[[ -4  -5  -1  -8   4  -9  -2]
 [  4 -21   6 -18  -4   9 -14]
 [ 10 -49  16 -39 -12  24 -33]
 [  4 -22   6 -18  -4   9 -14]
 [  6 -31  10 -25  -7  15 -21]
 [  1  -9   2  -8  -1   2  -6]
 [  5 -65  17 -58  -7  14 -41]
 [ -1  -2   0  -3   1  -2  -1]
 [  6 -63  17 -55  -8  16 -41]
 [  7 -21   8 -14  -8  16 -14]]
->
[[ -2  -9   4  -8  -1  -5  -4]
 [-14   9  -4 -18   6 -21   4]
 [-33  24 -12 -39  16 -49  10]
 [-14   9  -4 -18   6 -22   4]
 [-21  15  -7 -25  10 -31   6]
 [ -6   2  -1  -8   2  -9   1]
 [-41  14  -7 -58  17 -65   5]
 [ -1  -2   1  -3   0  -2  -1]
 [-41  16  -8 -55  17 -63   6]
 [-14  16  -8 -14   8 -21   7]]

[[ 1 -1  0  0 41]
 [ 0 60 59 60 59]
 [ 0 60 60 60 60]
 [ 1  0  0  0 59]
 [ 0 -1 -1  1 61]
 [ 0  0  2 61 60]
 [ 0 -1  0 60 59]
 [-1  0 56 61 60]
 [ 1  0 -1  0 59]
 [ 0 -1 59 60 59]]
->
[[41  0  0 -1  1]
 [59 60 59 60  0]
 [60 60 60 60  0]
 [59  0  0  0  1]
 [61  1 -1 -1  0]
 [60 61  2  0  0]
 [59 60  0 -1  0]
 [60 61 56  0 -1]
 [59  0 -1  0  1]
 [59 60 59 -1  0]]

[[ 31  77  71   1 -36  -1 -18 -37   2]
 [ 18   4   2  15  -6   1   9 -25 -11]
 [-15 -13  16  -7 -35   4 -31  -1  -1]]
->
[[  2 -37 -18  -1 -36   1  71  77  31]
 [-11 -25   9   1  -6  15   2   4  18]
 [ -1  -1 -31   4 -35  -7  16 -13 -15]]

[[ -5  -6   7   9  10]
 [ -6 -22 -10  28  28]
 [ -7 -38 -28  51  47]
 [ -7 -33 -19  40  40]
 [ -4 -34 -32  41  39]
 [ -2 -29 -24  34  33]
 [-12 -43 -29  46  48]
 [  0 -34 -40  40  38]
 [-10 -32 -21  39  38]
 [-12 -44 -29  55  53]
 [ -3 -47 -45  52  52]]
->
[[ 10   9   7  -6  -5]
 [ 28  28 -10 -22  -6]
 [ 47  51 -28 -38  -7]
 [ 40  40 -19 -33  -7]
 [ 39  41 -32 -34  -4]
 [ 33  34 -24 -29  -2]
 [ 48  46 -29 -43 -12]
 [ 38  40 -40 -34   0]
 [ 38  39 -21 -32 -10]
 [ 53  55 -29 -44 -12]
 [ 52  52 -45 -47  -3]]

[[-14 -23  10 -33 -45 -29   5]
 [-17  -4   8 -22 -14  27 -37]
 [  9   4  -8  -1   0 -10  24]
 [ -8   9   1 -34 -14  -2  10]
 [ -5  -6  -2 -34 -31  -5  11]
 [ 24  -6 -14  30   8 -28  43]
 [-35 -14  25 -27 -23  29 -71]]
->
[[  5 -29 -45 -33  10 -23 -14]
 [-37  27 -14 -22   8  -4 -17]
 [ 24 -10   0  -1  -8   4   9]
 [ 10  -2 -14 -34   1   9  -8]
 [ 11  -5 -31 -34  -2  -6  -5]
 [ 43 -28   8  30 -14  -6  24]
 [-71  29 -23 -27  25 -14 -35]]

[[-27  68  38 -68 -14 -71]
 [-70 -64  57 -53 -34  73]
 [-20  14  33  66  65 -65]
 [-25  -6 -27 -64 -46 -52]
 [ 31  48  47 -69 -49 -42]
 [-55  -8 -32  -4 -44 -60]]
->
[[-71 -14 -68  38  68 -27]
 [ 73 -34 -53  57 -64 -70]
 [-65  65  66  33  14 -20]
 [-52 -46 -64 -27  -6 -25]
 [-42 -49 -69  47  48  31]
 [-60 -44  -4 -32  -8 -55]]

[[ -6  14  20   1  26  -6   6  14  -5   7]
 [-10 -36 -37  19 -51   3  22 -23  25  11]
 [-15 -12 -15  16 -15  13   8 -10  -2  13]
 [ -6  -8  -3   7  -7  -8  17   0  13   8]
 [  3  15  20  -8  24 -11   1  14  -2  -2]
 [-11 -35 -36  19 -49   3  22 -22  24  11]
 [  3  -5  -3  -2  -8  -6   4  -2   9  -2]
 [  3 -48 -55  11 -76   5  11 -36  32  -4]
 [ 14   1   3 -12  -2 -14  -2   3  12 -12]]
->
[[  7  -5  14   6  -6  26   1  20  14  -6]
 [ 11  25 -23  22   3 -51  19 -37 -36 -10]
 [ 13  -2 -10   8  13 -15  16 -15 -12 -15]
 [  8  13   0  17  -8  -7   7  -3  -8  -6]
 [ -2  -2  14   1 -11  24  -8  20  15   3]
 [ 11  24 -22  22   3 -49  19 -36 -35 -11]
 [ -2   9  -2   4  -6  -8  -2  -3  -5   3]
 [ -4  32 -36  11   5 -76  11 -55 -48   3]
 [-12  12   3  -2 -14  -2 -12   3   1  14]]
